In the rows, zero is written as 128.
These are runs of 6 systems, one row a step. Runs of the same system follow the same rule from any start.
R, run 1 (11 x 22):
[[142 193 114 117 179 136 144 136 181 135  75 118 136 163 114 159 131 175
  134 148 122 168]
 [100  87  78 146 101 131 146 164 114 161 160 106 127 112 139 124 159  68
  117 176  94  91]
 [120 129 138  82 135 141  95 107 156 137 109 156 180 158 135 171  89 103
  152  72 169 158]
 [118 104 138 161 114 162  98 107  97 117  88 116  68 100 188  91 118 132
  109 162 103  93]
 [148 111 189 110 114 116 154 123 116 111 180 173 149 138  83 119 162 139
  137  61 153 131]
 [116 193 109 141 153  97 141  95 136 116  83  96  91  93 116 125 106 181
  150 172 113 150]
 [152 100 104 125 120 111 125 192 139 136 186 102 123 174  92 130 189 110
  109 146 121 105]
 [100 148 109 113 159 148 167 110 174 148  85 155 181 123 147 180  94 106
  140 137 120 168]
 [108  76 102 141  86 132  63 136  96 132 142  97  94 123 162 109  98  84
  125 140 135  76]
 [155 126 196 105 155 169 125 109 144 104 114 189 154 149 130 137 130 145
  103  66 144 152]
 [109 134 124 171 110 100 165  93  78 116 132 113  81  60 136  90 116 153
  140 164 114 111]]
V, run 2, 11 rows:
[[144 138  75 156  95  95 112 164 169 129 162 105 167 143  80 104 105 134
  110 112 129  84]
 [144 125  90 188 155 104  97 167 166 149  83 100 167 160 143 115 163 129
  125 122 149 106]
 [128 105 147 178 156 141 133 178 100 155  96 176 152 129 126 103 167 126
  105  71 158 132]
 [ 73 110 141 123 151 146  64 142  98 137  84 163 129  89 124 125 113  91
  116  79 146 157]
 [116 111 120  80 107 167  59 160  62 136 130 121  92 131 137 135 103 128
   98 135 120 165]
 [120 139 106  74  55 148 107 152 129 174 128 133 128 169  94 159  86 139
  131 125  98 126]
 [102 158  90 123  77 122 122 153 147 183 112  86 111 148 105 122 171 121
  164 161  89  85]
 [142 170 149 119 149 135 153 144 144 171 102 121 116 175 105 136 225 128
  162 126 138 115]
 [ 93 134 175 135 155 152 176 103 115 160  67 169 108 109 152 140 173 115
  164 124 125 138]
 [ 96 138 173  81 154 152 140  97  78 107 150 146  80  74 117 129 148 102
  134 136 125 163]
 [133 132 141  56 121 142 126  76 121 100 149 117  94 137 149 176  78 136
  145 165 120 165]]
E, run 3 (11 x 22):
[[171 143 124 185 132 107 119 132 127 143 130 111 130 145 109  92 169 109
  121  90 180  62]
 [110 133 129 127 165 123 120 112 130 165  61 157 143 106 103 181 163  74
   95 113 122 169]
 [101  78 126 106 111 130  44 151  79 118 158 102  87 116 131 112 140  87
  123 127 135 117]
 [155 128 142 115 135 188 109 159 170 134  93 157  96 190 128 145 107 135
   81 120 117 103]
 [117 186  98  74 114 178 146 133  74 159 140 101 120 105 132 128 134 125
  126 176  98 165]
 [112 166 116 133  85 123 115 113 147 150 118 106  99 146 118 102  86 134
  193 110 158  56]
 [133 155 133 169 156 116 187 107 155 152  83 126  93 119 115 141 194 113
  122 174  98 101]
 [ 74 106 150  98 122 103 147 130 104 132 177 158 105  90  69 138 137  75
  159 106 141 129]
 [ 94  62 144 140 127 122 100 128 182  91 104 141  80 139 152 142  88 137
  122 158  87 105]
 [157 124 148  86 129 169 184 159 124 100 202 142 122 148 117 122 153 154
  103 156  95 145]
 [ 97 154 114 105 107 132 154 117 135 128 124 142 151 123 137 138  34 177
  181 121 132 158]]
Q, run 4, 11 rows:
[[157 151 134 178 139  95 141  69 138 106  74 133 154  93 140 121 115 189
  105 121 114 154]
 [ 94 129 129 144 165  67 100 124 113  85 147 122 128  65  79 104 122 135
  135 101 153 161]
 [141 115 128 127 158 107  55 162 128 109 111 114  69 142  82 141 142 138
   67 136 120 146]
 [131 114 122 144 150 161 164 208 102 147 130 180 135 128  97 125 128 140
   61 115 115 159]
 [ 97 112  88 117 133 168  84 175 152 143 125 133 210 129 148 124 113  85
  113 101 127 138]
 [144 157  84 145  92 163  97 112 109 147 101  79 164 102 173  93 146 129
   93 160  85 116]
 [110 137 119 157  78  92 131 132  90 154 102 117 163 108 136  96 141 200
  177 112 115 148]
 [ 46 136 116 109 114  95  87 140 120 141 106 104  77  97  93 124 133 122
  180 145 110 131]
 [134 107 133 101 100 132 126 183  86 149 164 112  54 163  96 130 176 133
  126 163 112 114]
 [106 109 144 102 111 176 170 176 134 182 107 180 124 185 134 163 121 125
  154 117 122 127]
 [101 128 105  98 107 186 155 116 149 141 169 121 162 125 166 122 113  56
  156 143 123  80]]
Q, run 5 (11 x 22):
[[ 93 152 103 143 183  98 103 151  96 119 103  86  82 102 136 113 119 155
  164 159 158 163]
 [133  95  82 140 119  84 115 181  87 144 142 111  72 148  96 160  92 139
  104 162 135 143]
 [116  97 108 101 100 130 146 158 110 179 123 168 148 138  91 192 127  93
   85 128  94 166]
 [118 125 133  98  77 183 104 122 116 159 143 150 179 117 126 114 150  63
  106  82 114  98]
 [132 148 150 130  82 176 110 108 169 123 107 115 163 139 162  75 162 160
  141 119  83  84]
 [ 95 169 139 139 150 134 159 124 129 119 116 102 123 107 157  81 158 183
  208 149 128 136]
 [106 127 106 131 152  84 112 144 113 126 129  82  60 147 136 134 103 144
  196 165 173 123]
 [138 100 103 122 123  95 169 143 104 154 137 132  62 153 104 196 104 119
  114 181 120 138]
 [132  90 140  92  99 133 161 122 110 162 156 180 154 146 106 186 122  72
  113  96 140 138]
 [139 131 156 100  92 182 104  76 167 124 129 152 160 130 135 124 128  74
  104  93 111  80]
 [156 161 168 135 127 160 154  86 163  88 139 122 161 122 155  72 167 172
  141 119 111 102]]
E, run 6:
[[157 110 110 168 144 112 175  95 115 129 148 118  82 127 153 142  92  82
  130 157 173  73]
 [159 125 148 103  97  89 147  52 143 132 132 143 121 128  88 192 137 103
  102 130 104 132]
 [108 103 160 118  98  83  98 130  93 109 125 133  70 114  90 126 134 191
  135 130 100 157]
 [110 124 128 162 124 152 136 191 165 108 134 161 133 118  87  78 110 172
   85 114  85 107]
 [ 85 152 114  91 143 175 149 151 169 125 139 124 204 120 151 111 153 132
  161 141  95 162]
 [117 114 121 139 158 130 145 131 118 116 151 105 132 148 193 110 106 125
  210 133 196 115]
 [185 113 115 171 152 103 179  75 139 126 127 138 140 134 150 168 107  92
   93 141 158 111]
 [155 113 144  97  93  71 108  62  91 123 145 125 140 112  98 177 146 121
  112 113 123 173]
 [132  97 150 156 107  94  65 151 116 108  99 139  91 133 100 108 115 194
  103  99 118 135]
 [124 150 114 139 140 175 125 190 145 127 122 146 173 111 100  87 155 150
   61 119  78 143]
 [ 79 154 109  85 137 174 101 155 136 140 130 110 190 130 160 109 131 115
  188 109 146 152]]
T, run 7 (11 x 22):
[[146 169 129 115 117 159 111 161 181 159 115 109 123 185  96 114 192 125
  132 127 113  76]
 [109 150 149 159 185 118 210 114 149 130  91 152 131 102 136 135 161 146
  161 145 123 152]
 [102  70 119 151 131 138 153 139 121 130 158 149  79 120 147 135  87  56
  128 146 147  67]
 [169  90 150 112 144 125  81 103 145 104 121 127 134 144 133 171 181 104
   55 137 101 156]
 [135 118 170  99 117 113 150  99  76  85 177 144 112 106 127 120 102 188
  151 117 139 174]
 [132 146 117  87  72 152  79 119 164 135 125 105 101 178 125 131  73 142
  152 128 123  80]
 [165 183 120 139 150 132 151 122 166 125 114  85 161 149 138 107 201 172
  140 155 108 133]
 [117 132 115 174 165 116 210 134 145 131 130 162 131 119 130 131  65 125
  158 120 174 107]
 [132  83  83 156 129 140  89 120 142 130 110 106 132 117 174 146 112  60
   75 165 109  95]
 [173 109 139 129 155  97 122 123  93  93 174 133 173 109 106 134 160 137
   75 102 144 188]
 [102 126 128 101  94 126  90 111  92 124 116 141 113 114 134 138  29 161
  147 106 139 159]]
A, run 8, 11 rows:
[[158  89 148 130 133  91 128 112 122 126 139 113  40 168 118 169 161 106
  130 159 148  95]
 [109  86 161 126 128  89 129  95 130  78 134 140 103  86 118 138 140 163
  106 158  72 169]
 [106 175 135  57 136 127 103 149 129 107 158 107  90 140  76 130 116 167
  164 136 128 165]
 [132 167 126 110 138 146 134  91 226 102 105 135 169 140 119 146  83 143
  127 122 106 123]
 [119 179 112 150 123 170 197 140 131 128 159 126 128 106 133  66 107 143
  154 139 131  73]
 [141  91 136 153 152 133 148 105 127 121 131 143  90 150 174 145  74  86
  153 122 193  80]
 [144  61 113 175 101  93 113 131 107  89 171 117 109 102 138 103 106 133
   83 146 111 100]
 [143  97 165  83 152 122  85 132  87  77 187 124 127 137 133 124 138 147
  138  99 169 177]
 [103 126  99 103 112 130  64 140 152 114 113 134 187 115 116 138  64 150
  102 101 107 175]
 [156 192 108 107 119 176 120 151 150 139 154 108 197 148 113  87 153 131
  125  95 140 112]
 [117 128 120 164 142 170 160 118 119 166  77 163 180 120 187 124 103 100
  144  97 162 119]]
T, run 9 (11 x 22):
[[178 146 147 149 140 130 131 104  99  75 140 113  95 112 142  88 114 206
   98 143 129 140]
 [125 134  95 124 104  91 121 132 196  99 152 116 131 148  89 134  53 163
  138 133 117 108]
 [146 133  73 132 148 123 114 147 142 133 119  65 162 162 184 139 143 151
  150 179 131 154]
 [161 124 106 161 133 147 192 158 118 144 143 168 195 139 142 123  88 142
  104  99 157 135]
 [108 125  87 137 100 128  99  71 130 141 101 119 188  76 159 141  82  72
  111 124 117 126]
 [163 149 109 136 143 114  76 129  68 124 158  92 145 104 109  97 161 104
   98  96 178 138]
 [107 158 126 144 134 116  92 147 115 133  70 156 118 100  80 120  80 176
   99  90 126 165]
 [ 66 130  82 128  88 113 103 177 124 143 144  87 126  99 104  90 144 137
  156 154  84 117]
 [110 132 116 115 158 125 131 195 143 174 110 143 157 174  97 158 175 117
  154 102 154 159]
 [ 80 112 141 143 117 179 175 137  84 172  84 175 134  92 170 122 136 112
  135 130 102 138]
 [109 112 148 108 102 134 123 109 130 143 163 149 133 105  85 129 165  40
  120  93 126  82]]
V, run 10, 11 rows:
[[133 147  90 160 126 174 105 178  72 148 124 116 110 103 132  75 110 128
   76 130 135 106]
 [126 154  85 103 131 118  98 161 132 169 101 136 186 143  84 170 113 120
  107  94 139 180]
 [ 94  86  99 157  88 105 109 166  68 185 102 115  93 135 149 128 132 120
  162 140 136 112]
 [133 120 148  94 126 142  97 158 143 156 127 151 103 165  63 155 178  76
   96  99 126 109]
 [ 83 107 150 105 105 156  91 132 139 150  65 130 126 145 173 138 165 151
  169 143  79 149]
 [114 174 166  88 109 184 145 144  89 143 151 144  79 126  92  86 153 139
  150 110 127 103]
 [104 196 109  81 144 157 131  91 155 155  75 112 126 122 131 170 118 109
  144 163 105 156]
 [136 141 124 114 104 121 198 127  61 155 164 112 102 119 129 133 166 150
  159 175 114 153]
 [125 139 149 101 135  93 166  72 168 134 134 141 104 143  89 186 124  80
  167 124 150 106]
 [133  85 148 140 137 123 149  90 137  99 133 107  93 116 177 135 182 124
  124 194  82 121]
 [152 135 193  97 137 133 162  95 163  71 179 158 143 140 107 115 135 166
  147  92 137 131]]
R, run 11, 11 rows:
[[ 79 121 143 126 121 147  59 164 172 115 115 117 124 125 111  77 176 123
  145 111  99  91]
 [117 136 168  83 186 158 155  97 129  90 164 125 134 111 163 129 170 102
  166 140 147 157]
 [113 145 129 108 105 140 167 136  99 154 139 124  43 152 121 136  87 134
  183 156 149  90]
 [136 137 142  93 118 130 107 127 140 147 110 154  93 136  52 175 151 100
   63 126  89 137]
 [155  82 118 157 136  63 145  67 125 124 105 117 132 121 159 188 133 113
  120 161 129 152]
 [112  78 130 170 104  93 112 161 185 126 108 147 131 173 122 121  97 162
  158  99 136  82]
 [ 82 122 144 126 176 149 103 134 183  68 134 139 147  77 116  95 140 115
  100 127  91 140]
 [137 113 126 109 165 131 159 125 100  83 209 105 106 128 162 119  96 121
  159 150 183 132]
 [134 164 121 111 119 171 158 168 129 148 123 162  84 154  86 137  64 156
  101 127 123 116]
 [148 122  96 130 113 111 122 106  92 138 139 125 141  76  93 155 135  91
   37 147  91 158]
 [181 102 107 164 119  80 121 107 125 135 110 118 177 166 164 159  97 162
  132 107 171 147]]
A, run 12:
[[119 114 145  80  82 204 115 145  97 143 146 122 126 164 194 105 127 141
  167 133 121 113]
 [149 107 161 136  89 161 107 109 122 146  90 187 113 144 121 138  90 121
   78  76 125  98]
 [131 160 137 162 137 113  88 108  94 120 123 118 114  68  85  72 162 106
   96  91 145  99]
 [139 142 116 163 188  72  99 124 115 127  81 104 132 133 137 143 134 159
  154 117 186 175]
 [128 114  67 143 135  82 168 178 152 144 155 123 181 136  92 163 133 129
  106 156 108 165]
 [102 112 126  71 127 173 144 136 138 136 170 113 168 140 166 141 182  81
  165 158 106 141]
 [111 105 140 109  69 185 114 130 115 164  78 149 105 155 176 139 101 146
  135 143  83 116]
 [161 148 171 127  99 147 126 112 111 145 121 163  81 130  72 118 155 118
   82  92 121  81]
 [107 158 150 160 171  95 101  72 113 111  76 125 102  66 116 109 147 117
  133 111 152 134]
 [138 157  83 160 158  54 130 158 136 133 111  87 106 143  90 142 125 181
  148 156 151 150]
 [130 111 116 110 162 106 190 134 185 109 177 135 176 141 115 170 152 111
  135 153 115 158]]

Which system made each of these runs?
run 13, 2 rows:
[[137 145 132 164 192  81 173 136 129 113 154 149 131  95  65 127 142 108
  110 101 173 138]
 [ 92  75 100 124 135  74  76 123 169 112 123 123 166 108 117 171 114  94
  113 132 109 163]]
 => E
run 14, 2 rows:
[[164 151 164 114 135 114 114  75 157 141  86 157 110 149  79 178 143  98
   99  90 142 119]
 [ 90 170 112 168 131  90 141 104 125 124 103 102 128  55 100  84 160 150
  141 147  94 126]]
 => A
run 15, 2 rows:
[[128  82 126 167 133  77 103 129 114 141  61 142  87 152 140 171  85 165
  128 128 146 151]
 [144 125 121 119 129  90 132 156 142 109 191 122 138 115  46 129 185 119
   78 133  99 140]]
 => A
run 16 (2 x 22):
[[ 90 103 106 132 125  95  66 145 111 116 127  80  65 133 144 117  96 139
  177 155 150 112]
 [135 112 114 105 108 116 165 155  93 149 138 127  68 146 107 175 123 158
  109 190  86 162]]
 => Q
run 17, 2 rows:
[[ 81 121  78 152 155  91  99 141 197 132  81 104 159 113 125 150 131 106
  130 156  98 139]
 [147 105 114 153 127 118 117 131  36 143 141  99 106  92 146 114 184 104
   95 152 131 139]]
 => Q
run 18 (2 x 22):
[[139  58 166 149 155 146 112 117 105  83 146 173 121 116 168 116  89 107
   95  90 168 123]
 [121  99 120 113 106 150  65 115 137  83 145 137 166  94 134 116  71 125
   66 110  98 144]]
 => V
run 19, 2 rows:
[[132 106 173  96  76 155 169 125 100 125 171 151 141 159 161 111 130 177
  188 108 128 128]
 [117 208 134  91  83 141 121  81 149 128 119 110 111 102  81 104 122 155
  135 135  82 110]]
 => R
run 20, 2 rows:
[[129 159  92  98 112 121 116 135 166  90 202  71 160 123 109  91 124 146
  148 150 114 114]
 [128 118 157 109 138 173 159 120 158 105 136 157 173 164 190 126  82 160
  179 105 152 135]]
 => A
run 21 (2 x 22):
[[110 149 123  96 134 137 146 123 201 131 145 113 109 146  89 150 172  75
  136 165  90  84]
 [112 133 163 134 137 166 167  99 139 110  96 129  82 119 185 111 139 167
  159 177  90 115]]
 => A
run 22:
[[ 98 141 130 119 107 160 111 175 186 131 112 150  94 144  67 112 113 141
  102 125  76  89]
 [148 180 165 134 196 180 141 102 155  97 111 131 102 116 134  97 164 114
  110 128 141 101]]
 => A
run 23 (2 x 22):
[[131 120 100 135  79 119 106 139  75 144 122  77 107 138 177 107 124 186
  160 172 111 133]
 [162  98 172  96 114 116 148 126 139 134 148 184 141 177  86 180 133 131
  114  79 144 144]]
 => A
run 24 (2 x 22):
[[ 73 140 136  87  73 132 134  96 149 116 140 108 116 103 131 115 125 145
  181 164  64 119]
 [131 149 179 106 116 150 138 127 173 120 118 150  75 185 111 124 110 176
  176 109 135  88]]
 => A
run 25, 2 rows:
[[128 129 155 102 139 141  86 156 114 122 119 135 136 178 147 120 107 180
  182  80 184 161]
 [122 120  94 157 126 137 121 161 178 135 117 166 188 118  89 129  90 105
   61  91 108 116]]
 => A
run 26 (2 x 22):
[[126 149 102  97  61 146 125 129  80 185 108 131 165 118 113 146 140 140
  106 132  76 168]
 [104 161 122 112  86  77 107 124 107 174 111 101  81 140  74 139 141 133
  189 120 144 110]]
 => V
run 27 (2 x 22):
[[109 139 108 103 124 178 157 202 133 155 145 137 186 164 143 111 137 154
  159 122 122 151]
 [ 91 167  94  76  89 185 105 111  99 153 130 101 160  87 150 116 112  94
  133 148  93 141]]
 => R
